In the data rows, the value 500 means zero.
Some points:
array([663, 329, 288, 609, 555, 605, 456, 527, 570, 492, 204, 519, 511,
       690, 803, 534, 659, 428, 504, 431, 629, 563, 559, 546, 387, 389,
       611, 414, 424, 601, 599, 493])
array([700, 585, 681, 290, 514, 336, 123, 594, 514, 502, 567, 594, 365,
       536, 663, 150, 558, 336, 191, 534, 607, 648, 326, 367, 424, 296,
       109, 365, 447, 381, 343, 396])
array([332, 143, 448, 478, 384, 483, 237, 545, 380, 453, 793, 429, 624,
       139, 524, 265, 544, 596, 518, 666, 520, 279, 418, 721, 647, 448,
       343, 490, 558, 580, 570, 406])
array([409, 720, 583, 558, 671, 728, 580, 497, 470, 573, 809, 566, 673,
       611, 404, 330, 609, 442, 404, 453, 672, 479, 411, 669, 570, 762,
       589, 635, 502, 616, 573, 643])
array([485, 682, 534, 571, 406, 635, 680, 737, 293, 375, 444, 681, 369,
       481, 297, 403, 284, 648, 514, 682, 654, 601, 427, 485, 391, 272,
       375, 409, 504, 257, 519, 603])
array([283, 489, 441, 530, 468, 435, 740, 780, 465, 350, 593, 461, 509,
       666, 845, 457, 502, 635, 570, 447, 486, 319, 477, 330, 524, 592,
       735, 631, 683, 426, 398, 382])
array([609, 464, 505, 288, 701, 510, 417, 587, 334, 468, 464, 476, 494,
       646, 501, 483, 412, 667, 729, 847, 545, 667, 479, 435, 496, 579,
       625, 573, 422, 512, 363, 342])
array([648, 598, 499, 571, 587, 353, 660, 517, 427, 576, 488, 733, 368,
       425, 501, 559, 295, 379, 400, 597,  91, 574, 349, 296, 468, 660,
       350, 765, 722, 477, 563, 602])
array([442, 407, 255, 664, 586, 337, 323, 478, 563, 405, 629, 331, 376,
       525, 603, 534, 454, 664, 427, 326, 369, 464, 483, 367, 455, 737,
       728, 536, 297, 561, 247, 368])
array([321, 268, 314, 597, 305, 577, 546, 492, 729, 759, 661, 544, 557,
       461, 459, 296, 283, 500, 619, 282, 295, 626, 382, 268, 301, 195,
       613, 598, 504, 538, 269, 398])
array([529, 439, 239, 208, 642, 291, 473, 232, 526, 681, 387, 580, 518,
       481, 647, 564, 522, 696, 389, 510, 678, 678, 591, 256, 385, 425,
       493, 817, 489, 390, 505, 346])
array([460, 612, 512, 526, 633, 557, 531, 460, 602, 368, 684, 476, 409,
       623, 260, 602, 549, 826, 669, 354, 492, 725, 555, 658, 288, 376,
       622, 376, 510, 543, 614, 194])
array([350, 424, 328, 545, 513, 557, 479, 547, 632, 431, 344, 407, 243,
       666, 411, 456, 481, 709, 615, 672, 872, 527, 581, 388, 300, 446,
       264, 824, 582, 488, 367, 471])
array([534, 182, 405, 314, 339, 611, 732, 349, 479, 277, 453,  97, 317,
       701, 269, 595, 853, 553, 465, 481, 396, 369, 170, 293, 524, 452,
       114, 519, 564, 551, 572, 518])
array([456, 446, 718, 338, 351, 591, 465,  81, 452, 605, 392, 556, 398,
       783, 384, 311, 269, 561, 502, 540, 687, 367, 310, 417, 518, 775,
       640, 304, 518, 529, 499, 478])
array([710, 452, 530, 865, 558, 676, 513, 659, 570, 630, 241, 449, 514,
       629, 444, 702, 574, 547, 371, 499, 381, 216, 620, 507, 488, 502,
       480, 338, 275, 415, 564, 398])
array([601, 572, 411, 503, 493, 767, 367, 678, 571, 312, 444, 315, 398,
       604, 527, 723, 621, 681, 404, 447, 471, 405, 320, 603, 529, 489,
       658, 553, 435, 607, 608, 606])
array([242, 608, 425, 642, 509, 414, 574, 571, 413, 352, 335, 646, 489,
       510, 397, 557, 510, 407, 610, 217, 350, 473, 412, 568, 999, 466,
       279, 545, 196, 240, 455, 494])
array([488, 659, 567, 541, 784, 482, 721, 461, 788, 344, 319, 563, 573,
       498, 572, 611, 770, 489, 470, 462, 343, 367, 674, 442, 443, 193,
       450, 654, 783, 353, 393, 295])
array([370, 519, 611, 346, 461, 509, 514, 423, 219, 646, 410, 316, 357,
       280, 532,   0, 776, 389, 504, 685, 322, 554, 815, 472, 837, 488,
       618, 676, 486, 502, 915, 482])
array([579, 571, 362, 285, 486, 224, 305, 498, 503, 481, 579, 732, 277,
       170, 583, 496, 524, 426, 363, 545, 494, 242, 473, 281, 628, 696,
       306, 552, 506, 394, 325, 580])
array([362, 718, 637, 263, 227, 397, 387, 567, 639, 505, 341, 572, 660,
       594, 591, 602, 750, 452, 433, 143, 562, 332, 500, 180, 686, 328,
       358, 648, 572, 739, 486, 609])
array([586, 332, 554, 540, 374, 529, 433, 706, 570, 497, 481, 318, 398,
       519, 385, 459, 471, 555, 352, 280, 409, 904, 805, 352, 416, 816,
       444, 634, 309, 505, 384, 233])
array([291, 578, 437, 209, 601, 471, 604, 639, 276, 739, 491, 427, 331,
       779, 541, 509, 134, 377, 259, 568, 394, 476, 481, 639, 508, 237,
       499, 526, 427, 466, 396, 418])
array([504, 573, 531, 509, 291, 621, 475, 623, 795, 423, 212, 343, 555,
       454, 485, 639, 244, 571, 499, 537, 686, 475, 611, 576, 596, 484,
       683, 298, 721, 498, 646, 287])
array([464, 539, 376, 850, 552, 484, 564, 528, 196, 608, 642, 443, 559,
       463, 385, 600, 544, 325, 706, 618, 604, 704, 472, 250, 820, 348,
       728, 494, 654, 739, 496, 176])
array([309, 440, 363, 219, 446, 661, 790, 599, 557, 497, 287, 519, 724,
       363, 390, 540, 502, 579, 662, 485, 499, 695, 449, 429, 266, 689,
       486, 339, 626, 335, 455, 521])
array([545, 672, 477, 266, 393, 666, 431, 376, 307, 697, 723, 595, 639,
       326, 358, 435, 444,  83, 748, 532, 700, 499, 417, 205, 304, 491,
       671, 254, 308, 311, 468, 410])
array([520, 646, 456, 769, 251, 573, 425, 528, 354, 721, 693, 421, 572,
       520, 335, 451, 678, 389, 282, 521, 456, 459, 329, 666, 607, 641,
       272, 700, 588, 325, 716, 648])
array([786, 464, 496, 447, 301, 584, 437, 481, 580, 483, 570, 595, 363,
       631, 475, 539, 879, 506, 787, 314, 522, 275, 654, 651, 357, 584,
       634, 483, 707, 552, 505, 605])
array([351, 776, 459, 494, 812, 575, 518, 458, 499, 452, 600, 434, 302,
       520, 699, 599, 592, 189, 505, 304, 272, 665, 536, 379, 513, 709,
       263, 490, 617, 341, 435, 581])
array([557, 568, 429, 397, 495, 298, 388, 458, 775, 386, 654, 206, 884,
       623, 483, 501, 540, 408, 562, 694, 456, 478, 547, 454, 402, 466,
       480, 520,  66, 493, 641, 505])
array([411, 551, 500, 543, 470, 306, 342, 698, 385, 348, 536, 577, 516,
       313, 394, 532, 452, 370, 301, 471, 490, 565, 518, 377, 412, 502,
       390, 251, 816, 390, 627, 818])
array([713, 684, 435, 428, 519, 501, 491, 408, 628, 502, 404, 443, 365,
       442, 379, 680, 576, 537, 607, 542, 360, 278, 356, 626, 386, 685,
       410, 278, 413, 632, 524, 332])
array([434, 629, 333, 383, 472, 545, 546, 331, 528, 462, 127, 453, 721,
       407, 580, 414, 491, 372, 504, 509, 241, 725, 589, 335, 447, 596,
       649, 453, 577, 644, 123, 538])
array([673, 498, 458, 593, 467, 527, 513, 331, 340, 264, 397, 622, 474,
       281, 549, 365, 688, 437, 365, 636, 357, 379, 326, 944, 721, 246,
       634, 568, 541, 567, 569, 552])
array([666, 387, 707, 494, 719, 633, 400, 501, 261, 606, 562, 454, 833,
        43, 548, 519, 407, 618, 694, 308, 630, 821, 407, 625, 502, 433,
       477, 604, 554, 599, 621, 609])
array([291, 227, 999, 435, 604, 162, 615, 398, 261, 443, 429, 363, 272,
       220, 365, 800, 653, 277, 667, 518, 569, 450, 579, 597, 487, 326,
       698, 534, 401, 332, 260, 680])
array([496, 688, 359, 363, 773, 257, 727, 571, 430, 539, 550, 522, 666,
       309, 141, 588, 438, 415, 357, 328, 596, 684, 430, 620, 553, 600,
       537, 639, 564, 631, 627, 170])
array([484, 437, 537, 347, 640, 781, 397, 535, 511, 423, 428, 472, 441,
       654, 568, 339, 450, 346, 900, 528, 591, 431, 452, 515, 631, 279,
       308, 301, 650, 414, 660, 834])
array([605, 174, 372, 544, 510, 470, 508, 492, 495, 708, 406, 491, 603,
       443, 215, 220, 288, 369, 532, 507, 722, 457, 568, 769, 630, 424,
       545, 427, 718, 731, 558, 495])
array([813, 349, 846, 345, 207, 212, 295, 541, 461, 228, 608, 432, 531,
       779, 410, 613, 838, 445, 484, 632, 401, 648, 447, 618, 713, 920,
       576, 526, 406, 146, 443, 531])
array([371, 486, 645, 550, 466, 501, 495, 351, 438, 362, 583, 623, 497,
       412, 751, 557, 437, 167, 608, 469, 548, 542, 390, 878, 705, 367,
       352, 470, 575, 807, 491, 420])
array([480, 671, 457, 313, 477, 639, 476, 673, 506, 706, 479, 351, 475,
       337, 425, 412, 422, 718, 284, 530, 466, 638, 322, 600, 693, 397,
       567, 271, 440, 420,  92, 706])
array([586, 443, 615, 326, 335, 507, 343, 315, 599, 494, 493, 488, 389,
       500, 528, 469, 347, 848, 755, 445, 344, 454, 503, 545, 676, 453,
       621, 443, 420, 410, 691, 572])
array([628, 516, 487, 564, 450, 510, 434, 427, 359, 239, 453, 482, 540,
       780, 352, 659, 311, 540, 451, 503, 704, 121, 769, 595, 540, 576,
       505, 442, 329, 567, 618, 632])
array([728, 640, 495, 502, 754, 396, 863, 580, 393, 243, 694, 446, 566,
       378, 662, 405, 297, 371, 291, 367, 414, 146, 565, 250, 391, 448,
       636, 389, 718, 398, 576, 639])
array([487, 599, 603, 752, 298, 246, 763, 463, 337, 430, 416, 613, 330,
       218, 598,   0, 713, 389, 531, 537, 532, 543, 409, 655, 397, 637,
       418, 583,  74, 546, 429, 592])
array([430, 412, 456, 921, 716, 187, 525, 599, 523, 753, 287, 514, 618,
       718, 613, 589, 571, 636, 479, 244, 466, 385, 457, 520, 396, 487,
       672, 432, 615, 402, 398, 495])
array([486, 437, 571, 333, 717, 494, 333, 999, 307, 606, 522, 523, 313,
       466, 327, 467, 253, 245, 499, 291, 318, 628, 420, 356, 266, 594,
       574, 669, 461, 677, 550, 777])
array([484, 306, 465, 611, 571, 701, 481, 414, 667, 382, 458, 395, 629,
       532, 704, 598, 219, 536, 428, 805, 432, 635, 483, 434, 323, 636,
       446, 575, 573, 443, 473, 478])
array([566, 415, 679, 424, 604, 478, 675, 490, 719, 772, 663, 570, 533,
       625, 593, 668, 664, 786, 549, 713, 509, 358, 816, 514, 630, 607,
       372, 194, 335, 714, 515, 726])
Along one direction, these points spread out more than along any other. Take the direction at right angles to it along which they spread out most. Go by this last direction. For each point below, how far along it does it lie, from 0 to 99? The average is 50, and the first point in the table lies past the average. One standard deviation of the points above along it is 16.
array([619, 517, 744, 658, 396, 467, 504, 363, 552, 474, 571, 433, 575,
       441, 270, 481, 218, 627, 558, 322, 358, 620, 987, 434, 386, 650,
       308, 607, 378, 684, 373, 321]) >> 46
array([558, 417, 545, 524, 422, 703, 477, 486, 522, 326, 471, 802, 667,
       761, 451, 695, 542, 375, 374, 576, 282, 225, 652, 540, 307, 226,
       551, 760, 517, 459, 315, 406]) >> 56
array([195, 714, 372, 603, 589, 261, 139, 248, 741, 603, 575, 380, 472,
       458, 427, 578, 578, 532, 437, 620, 438, 465, 713, 664, 238, 587,
       548, 648, 559, 389, 474, 553]) >> 49
array([467, 563, 625, 485, 404, 273, 348, 368, 748, 530, 356, 646, 534,
       549, 549, 500, 483, 562, 652, 725, 401, 493, 309, 361, 404, 508,
       574, 573, 385, 364, 826, 555]) >> 59
array([454, 499, 715, 591, 425, 773, 251, 293, 306, 605, 473, 518, 591,
       384, 717, 556, 561, 658, 423, 341, 495, 388, 575, 339, 418, 685,
       519, 605, 404, 192, 517, 378]) >> 54
array([519, 775, 184, 636, 234, 400, 536, 457, 300, 600, 821, 679, 207,
       523, 565, 731, 492, 542, 435, 666, 450, 900, 669, 355, 567, 273,
       600, 345, 480, 535, 418, 799]) >> 38
array([311, 370, 595, 368, 415, 713, 634, 339, 788, 511, 492, 710, 448,
       319, 558, 687, 538, 598, 365, 570, 607, 507, 221, 415, 380, 469,
       706, 527, 367, 694, 642, 663]) >> 53
array([672, 416, 422, 700, 634, 481, 505, 265, 668, 420, 712, 491, 553,
       579, 345, 205, 362, 393, 406, 419, 848, 779, 484, 487, 822, 629,
       557, 598, 491, 365, 504, 607]) >> 50
array([410, 804, 686, 739, 566, 585, 527, 682, 424, 523, 481, 324, 787,
       742, 451, 457, 533, 827, 638, 617, 388, 411, 485, 303, 433, 495,
       477, 446, 650, 738, 390, 396]) >> 49
array([485, 470, 380, 606, 332, 429, 597, 651, 145, 534, 617, 734, 861,
       656, 630, 462, 591, 464, 503, 394, 579, 433, 428, 896, 530, 578,
       287, 479, 553, 530, 545, 499]) >> 59
array([401, 504, 390, 702, 576, 517, 479, 721, 658, 597, 650, 632, 512,
       420, 405, 382, 552, 155, 341, 610, 594, 701, 572, 410, 738, 838,
       441, 667, 410, 611, 445, 241]) >> 35
array([162, 374, 620, 489, 460, 464, 446, 438, 458, 489, 421, 491, 419,
       678, 620, 453, 587, 570, 232, 449, 467, 651, 546, 452, 271, 496,
       620, 182, 493, 575, 916, 334]) >> 53
array([794, 596, 769, 587, 185, 431, 608, 519, 606, 698, 540,  38, 292,
       603, 734, 687, 506, 403, 586, 443, 686, 369, 462, 566, 486, 463,
       434, 761, 314, 330, 627, 415]) >> 71
